(in the rows, 128 means zero)
D: 3 groups of rows, each row roughly a mix of its group's hidden directions:
D (91 x 14):
[[133 160 141 134  79 128 111 108 146  93 124 127  83 152]
 [120 120 142 191 158 104 106 151 113 151 107 114 124 144]
 [122 145 100  92 114 165 174 120 147 135 148 106 102 109]
 [140 121 142 145 119 128  77 109  85 109 115 129 169 102]
 [124 115 124 157 140 133  98 125  88 121 125 117 173  77]
 [163  98 117 163 148 106 118 169 126 152 106 147 152 148]
 [156 101 106 183 128 157 110 125  91 146 131 122 146 110]
 [ 93 140 140 129  91 134  96  82 120  93 135 116 124  97]
 [114 149 137 113 156 140 170 133 137 156 146 114  81 162]
 [157  83  79 139 109 140 147 143 152 152 134 153 139 125]
 [116 120 132 152 140 134 173 130 162 129 164 148  88 161]
 [ 84 164 179 121 157 108 123 116 119 115 128 108 108 141]
 [128 138 116 166 125 154 154 128 137 150 149 114  68 153]
 [143 124 126 126 120 107  86 140 112 103  93 127 181  99]
 [170 125  92 108  98 141 134 142 140 170 114 131  99 156]
 [136 146 115  77 117 121  99 136 103 147  94 103 150  97]
 [139 132 143 131 175 127 156 152 123 164 136 133 104 178]
 [169 104 133 137 147 105 108 156 114 125 109 159 178 138]
 [ 99 157 146 105  98 123 131 102 157 108 129 119  80 155]
 [121 181 131  76 124 139 137 126 121 124 117  86 113 106]
 [132 119 159 151 134 104  78 119  97 102 114 144 168 123]
 [124 120 129 121  87 120  88 102 125  86 121 141 161  92]
 [151 122  99 154 102 104 103 164 150 115  84 121 148 115]
 [114 154 164  92 136 150 135  86 105 110 162 132 110 144]
 [135 116 134 117 104 127  90 104 106  94 126 147 175  92]
 [110  97 111 130 137 148 124 106 100 196 140 120 115 134]
 [173  93  96 114 114 135 149 144 151 144 134 169 142 144]
 [160 125 110 109 157 146 177 157 137 162 139 134 116 155]
 [122 122 103  86 102 126 148 121 168 156 101 112 108 161]
 [ 88 164 157 108 135 144 140  93 118 117 150 102  93 127]
 [106  82 138 111 123 116 104  93 114 167 142 164 140 138]
 [ 82 157 172  85 138 110 124 101 129 110 128 116 119 136]
 [ 86 161 170 110 129 130 116  88 113  99 143 112 112 122]
 [102 135 131 113 170 120 170 149 145 167 129 108 103 154]
 [148 104 102 101  99 133 130 122 141 182 123 145 103 163]
 [153 125 122  73  87 104 105 129 145 130  98 150 141 137]
 [101 151 144 128 171 128 161 142 130 158 134 100  90 155]
 [125 141 113 106  89 111 137 135 182 117 105 125  95 158]
 [147 124 103 170 164 135 148 173 120 164 120 107 124 129]
 [144 169 116 111 125 135 171 158 164 114 126 110  91 139]
 [128 113 157 158 135  86  79 134 115 114 105 150 154 143]
 [132  81 109 123 114 131 102 108 108 188 125 146 133 143]
 [159 107 112 148  84 129  92 120 124  99 121 153 158 102]
 [121 121 117 177 152 120 139 157 135 173 118 108  95 153]
 [130 118 127 103 107 138  84  91  83 160 112 117 145 115]
 [126 138 140 138 131 132 172 131 164 113 164 152  85 158]
 [142 130 110 141 149 114 158 175 156 161 109 117 104 160]
 [132 137 133 131 103 100  81 132 125  89  92 124 163 103]
 [102 145 165 108 113 115  94  92 115  81 129 133 143 113]
 [ 87 130 142 126 184 135 155 127 109 162 146 102 121 123]
 [149 153 107 113 120 136 169 157 166 136 130 124  84 152]
 [126 139 127  62  97 137 142 104 151  99 146 149 127 124]
 [152 130 136 151 130 102 113 160 140  73 114 150 166 115]
 [ 89 162 177 110 143 105 111 112 118  93 122 112 135 118]
 [106 128 161 125 126 137  93  78  82 122 140 125 146 106]
 [153 148 131 118 108 137 161 133 160 123 151 153  79 162]
 [130 118 116 146 176 144 168 152 120 177 145 118 114 140]
 [150 101 133 122  98  97  96 128 144 105 109 172 162 139]
 [113 117 123 113 133 131 167 127 156 165 157 147  84 160]
 [100 173 155 113 144 150 152 108 115 116 156 101  97 114]
 [132 110 131 121 116 127  75 102  82 142 110 126 166 107]
 [150 104  92 132  82 169 119  96 119 124 150 142 130 109]
 [143 142 148 130 114 128  81 110  89  95 114 124 163  98]
 [115 156 128  95 124 118 170 142 181 107 120 115 104 145]
 [157 110  73 111  96 157 155 137 152 139 133 131 133 104]
 [144 118 123 136  94 129  85 110 110  91 121 142 167  92]
 [142 152 135 101 120  96 137 156 168 121  96 130 107 172]
 [132 169 116  79 114 138 158 136 151 138 119 100  91 136]
 [152 100 100 123 165 142 167 157 127 170 139 139 145 133]
 [179 119  97 163 111 160 119 135 104 160 127 125 109 142]
 [106 134 128 130 171 140 172 139 131 169 144 106  95 149]
 [ 93 168 176 127 151 121 111 110  99 111 128  99 115 125]
 [102 140 132 114 140 156 123  96  84 168 142  94 112 110]
 [146 165 104 126 132 149 169 159 147 135 127  97  87 136]
 [177  92 104 127 104 142 112 125 117 123 132 168 164 125]
 [ 87 154 156 109 136 148 141  87 116 124 157 109  93 135]
 [145 122 121 132 175 109 152 180 135 164 108 124 139 145]
 [157 124 132 103 164 119 160 161 138 152 130 153 125 174]
 [103 135 102 118  85 158 143  96 148 131 149 113  85 115]
 [130 144 152  63 138 114 150 130 148 116 138 156 123 162]
 [104 125 145 113 107 129  93  86 107  94 135 132 158  91]
 [123  99 139 154 132 130  83 101  81 134 129 135 165 108]
 [139 120 127 117  75 125  91 100 132  87 124 153 149 110]
 [ 91 109 155  87 113 110 102  79 123 132 124 140 149 130]
 [123 129 127 131  75 130  88  94 126  85 125 134 140 101]
 [152 119  97 103 119 165 169 124 141 154 157 142  99 149]
 [147 154 122 120 124 119 101 151 113  97  90 102 165  92]
 [114 158 153  73 159 119 157 133 139 135 127 119 111 164]
 [127 120 110 115 139 144 178 134 155 165 148 131  90 161]
 [119 142 152 140 167 155 124 110  71 129 153 111 139 106]
 [134 122 121 165  85 141  88 101 111  96 133 133 136  94]]

one row of each group, then the others: which group is each in?
[128 134 141 137 168 128 156 145 128 166 138 127  90 179] : C
[ 91 137 139 116 144 147 115  93  84 153 133  90 131 101] : F
[135 122 126 118 103 102  87 132 130  94  96 135 175  99] : Y

[121 151 149  95  89 137 124  87 141  96 143 139  97 150] : Y
[157 156 149 155 121 126 110 137 120  62 124 133 148 109] : F
[117 119 107 116 130 145 175 127 160 161 149 128  87 157] : Y
[151 124 125 116  85 112  89 122 134  87 105 149 161 113] : Y
[122 103 136 113 108 147 111  81 105 112 161 157 154  99] : Y
[121 125 144 158 130 105  86 130 107 102 101 118 171  94] : C
[150 109 107 174 101 123  90 138 118 111 109 132 158  93] : Y
[137  83  96 171 134 145 129 130 117 179 133 130 120 148] : F
[106 152 128  89 119 150 164 107 147 132 155 119  82 141] : C
